(in the rows, 128 means zero)
Rows swapped in pairs by one turn or mirror: which row each one swaps with
The rows were stretched afterwards, more along some directions than others.
gik: [116 131 135 152 172 137 144 135 142 146 141 122 140 108 150 147 115 127
 102 156 113 121 118 149 117  87]
pupip: [133 121 131 108 144 132 106 112 163 140 123 112 133 110 147 125 112 131
 150 142 128 106 127 114 134 121]
puner: [ 90 122 118 119 151 154 140 119 150 107 127 105 119  89 146 137 118 143
 142 169 111 126 131 132 130  96]
kemab: [ 82 132 159 155 169 131 162 108 144 112 159 104 155 121 133 168 111 130
 105 144 134 135 123 120 141 118]
vomu: [ 97 122 161 173 160 129 144 119 135 121 154 109 165 112 143 169 121 118
 106 143 129 140 130 132 139 125]
Zarol: [119 123 119 122 173 149 143 131 164 118 118 117 114  79 140 144 105 145
 153 175 111 122 120 133 109 100]
vov: [139 118 124 128 154 124 137 129 132 128 110 111 147 116 161 140 136 130
 104 138  96 117 107 123 121 119]
Dugur: [125 129 136 159 155 135 144 133 142 146 135 129 142 118 137 149 114 118
 107 144 123 122 113 148 120  94]
Lezes: [111 134 151  97 148 130  96 110 153 108  97 110 140 109 111 144 137 149
 139 133 125 118 136 130 120 103]
Rov: [111 132 133 156 168 137 146 132 143 139 138 127 144 113 138 151 119 122
 104 151 113 129 122 150 122  92]
Kanu: [133 131 139 114 147 132 105 115 172 135 119 109 124 119 135 142 105 132
 145 131 141  99 107 116 132 127]
leme: [106 109 113 139 166 149 135 130 172 119 118 112 140  84 156 148 131 132
 142 169 110 131 118 130 119 104]
dusa: [143 122 123 101 170 136  95 110 181 126 119 122 123 105 126 130  88 148
 149 139 127 111 109 127 117 110]
rap: [ 90 125 145 144 140 158 137 108 160 112 119 124 130 102 106 123 130 126
 123 125 125 114 134 145 126 103]
gokip: [123 124 130  92 141 118  98 116 150 112 101 121 152 109 127 134 136 146
 138 138 130 127 138 132 132  99]
Nadep: [118 129 150  99 134 130  91  99 150 105 107 112 136 103 126 127 131 139
 141 137 124 118 141 123 131 115]
bafuz: [130 127 143 105 138 113  92 111 135 122  99 116 145 115 118 150 129 155
 139 143 117 137 130 118 123 109]
zagep: [124 121 102 130 159 142 141 139 159 125 113 116 124  90 144 137 126 142
 141 172 117 112 119 139 106  92]
zege: [117  96 118 143 156 153 140 119 181 120 122 134 139  97 159 118 145 122
 128 179 122 137 130 131 124 121]
sig: [138 121 128 131 169 118 146 127 138 134 116 118 150 117 160 147 127 127
 105 137  93 115 107 121 123 117]
Zudu: [139 132 134 110 144 125  97 117 162 130 109 111 133 120 129 134 100 140
 148 122 137 104 112 122 137 111]
Fof: [135 121 143 111 140 130 107 107 168 137 111 106 135 116 139 138 111 130
 148 127 139  97 109 122 138 123]
Vomat: [126 132 112 134 157 148 145 125 183 131 122 139 116  96 121 136 102 135
 137 162 136 105  97 141  89  85]
Dom: [126 128 132 115 148 144 106 114 177 126 114 117 142 107 136 135 100 124
 141 125 137  97 112 124 134 122]
Fet: [ 99 126 111 123 171 140 150 130 160 118 120 112 132  95 138 153 123 145
 139 167 105 132 109 126 112  97]
tamo: [117 130 139 106 151 129  98 102 160  99 101 122 134  97 101 134 121 148
 139 137 124 124 140 142 110 105]
Vivol: [104 132 157 109 138 137  97 106 142 105 110 103 143 104 120 134 128 133
 139 135 122 114 137 139 125 120]
Seto: [117 122 138  99 152 127  90 105 150 103 102 116 145 107 117 134 134 153
 140 149 114 136 139 132 125 110]
Setuf: [110 126 140 137 173 114 156 127 132 126 154 116 147 119 145 165 102 138
 113 148 116 133 124 138 126 115]
govus: [118 126 118 139 166 159 145 122 182 118 136 132 126  88 134 121 104 126
 126 167 139 106  96 141  91 100]
sasu: [ 91 126 159 153 166 138 140 117 137 107 162  98 146 115 150 154 116 124
 107 145 137 128 125 130 133 125]
nedef: [142 121 121 136 163 126 135 128 146 131 107 120 148 115 155 146 131 125
 109 133  99 113  94 122 117 116]
Nubig: [118 133 141 154 165 139 147 131 142 145 138 126 134 109 141 144 113 120
 107 146 116 119 123 150 120  89]
tur: [115 124 148  93 142 139  94 107 160 107 101 114 149 107 127 129 133 146
 145 136 119 124 144 119 126 121]
luko: [133 127 137 136 186 145 151 114 155 134 132 118 132 106 129 146 105 136
 122 158 125 117 113 115 107  90]
gab: [141 130 136 110 152 138 105 109 158 136 119 115 131 118 140 144 101 134
 145 127 130 105 109 122 131 130]
zar: [132 121 147 108 152 122 103 108 146 118  95 117 155 106 115 141 125 138
 143 133 112 123 139 119 122 117]
Fam: [131 124 107 132 169 147 149 133 176 129 128 133 118  90 124 138  99 136
 136 171 127 114  98 146  80  92]
mur: [140 126 131  99 158 128 114 117 176 135 107 113 126 119 127 155  99 137
 151 131 132 109 116 116 134 119]
Bopo: [126 133 136 111 138 133 107 104 173 130 123 123 128 122 128 145  97 136
 143 135 138 106 110 129 133 119]
Resa: [121 136 135 160 157 132 141 128 135 144 135 127 137 114 136 144 118 124
 105 151 114 120 120 153 115  84]
Kam: [117 133 117 122 167 149 157 123 181 120 125 136 118  93 128 130 104 133
 137 165 136 108 103 143  94  78]
kif: [110 122 137 117 150 143  93 107 178 125 128 109 138 110 141 128 109 142
 140 136 146 110 113 126 135 118]
dovi: [ 89 123 158 156 143 160 132 101 162 109 123 123 140 107 102 128 134 121
 115 118 130 117 133 139 122 113]
siki: [117 123 134 119 154 127 112  97 182 124 126 115 151 112 136 148 104 133
 130 139 138 118 110 120 130 119]
Mobav: [116 125 111 115 160 146 138 135 162 126 112 117 110  97 133 153 118 145
 154 160 114 122 112 132 102  91]
zuze: [118 121 144 146 185 147 138 114 151 120 144 110 149 106 148 138 122 131
 109 162 128 126 121 115 120 110]
suzin: [110 122 147 147 175 157 148 108 150 118 151 101 141 105 148 145 110 126
 111 162 137 117 117 120 124 106]
zap: [113 101 127 148 152 148 148 113 171 122 120 129 137  98 152 124 137 118
 133 178 115 132 128 131 125 118]
vilod: [122 123 149 150 186 142 144 112 133 136 141 107 137 103 144 139 114 132
 118 159 108 119 117 125 108 101]
pap: [120 100 127 141 157 151 141 120 167 128 117 125 129  89 160 113 137 121
 137 176 110 126 127 135 120 112]
niva: [103 138 159 148 186 139 155 118 148 123 158 107 136 100 144 160  87 133
 116 149 127 110 123 140 121 104]
Rar: [105 130 148 155 168 135 156 123 147 121 158 109 152 115 151 161 114 126
  94 151 139 118 135 128 132 116]
vep: [142 125 130  93 155 127  95 117 172 137 109 121 129 114 132 132 112 144
 158 124 132 106 115 130 126 111]
Milil: [126 124 145 107 133 129 100 106 139 105 106 108 149 113 129 140 132 130
 134 138 123 134 131 116 138 137]
nanor: [140 123 118 126 161 115 137 130 138 126 108 120 142 116 157 140 131 129
 105 134  96 115 101 120 121 108]
kosiz: [111  98 126 145 158 158 138 116 172 119 120 121 138  91 159 114 143 120
 128 179 112 129 130 129 119 113]
Datos: [126 125 137 138 189 151 153 121 152 135 147 113 128 102 146 132 106 127
 128 166 120 121 118 114 112 106]
mobes: [117 128 146 104 148 129  95 114 150 114 103 108 146 103 116 139 135 141
 131 134 118 125 141 130 123 112]
kedi: [ 86 127 156 145 146 168 134 105 161 118 115 120 137 107 103 131 131 125
 126 113 127 111 139 139 125  99]
reze: [ 89 123 154 141 140 162 133 106 155 118 124 123 132 110 110 120 134 126
 125 115 126 113 134 140 124 109]
sem: [145 118 119 142 159 115 139 135 139 126 111 121 153 115 161 143 127 118
 102 138  99 117  98 118 120 130]
Mok: [119 117 140 114 142 129  90 103 140 117 105 112 158 108 112 141 137 145
 146 141 122 149 130 125 131 121]
nama: [120 129 153  99 130 140  92  93 145 106 109 121 137 106 116 132 115 144
 145 139 124 116 125 135 119 113]
par: [115 126 113 136 159 153 149 124 185 119 128 142 119  93 126 138 105 131
 125 161 140 118 100 144 101  96]
fari: [123 130 135 103 162 137 110 107 182 132 110 114 130 111 115 138 102 139
 154 121 132 101 117 136 116 102]
nosu: [115 101 132 148 149 151 143 116 167 128 122 125 128  93 151 120 133 124
 135 180 120 128 127 134 123 112]
viziv: [ 95 125 148 147 140 157 135 109 159 117 124 116 130 109 108 125 125 129
 115 119 131 110 133 146 123 103]

gik swaps with nosu
luko swaps with govus
Milil swaps with fari
Vomat swaps with zuze
dusa swaps with nama
nanor swaps with reze
Kanu swaps with Lezes
zap swaps with Rov

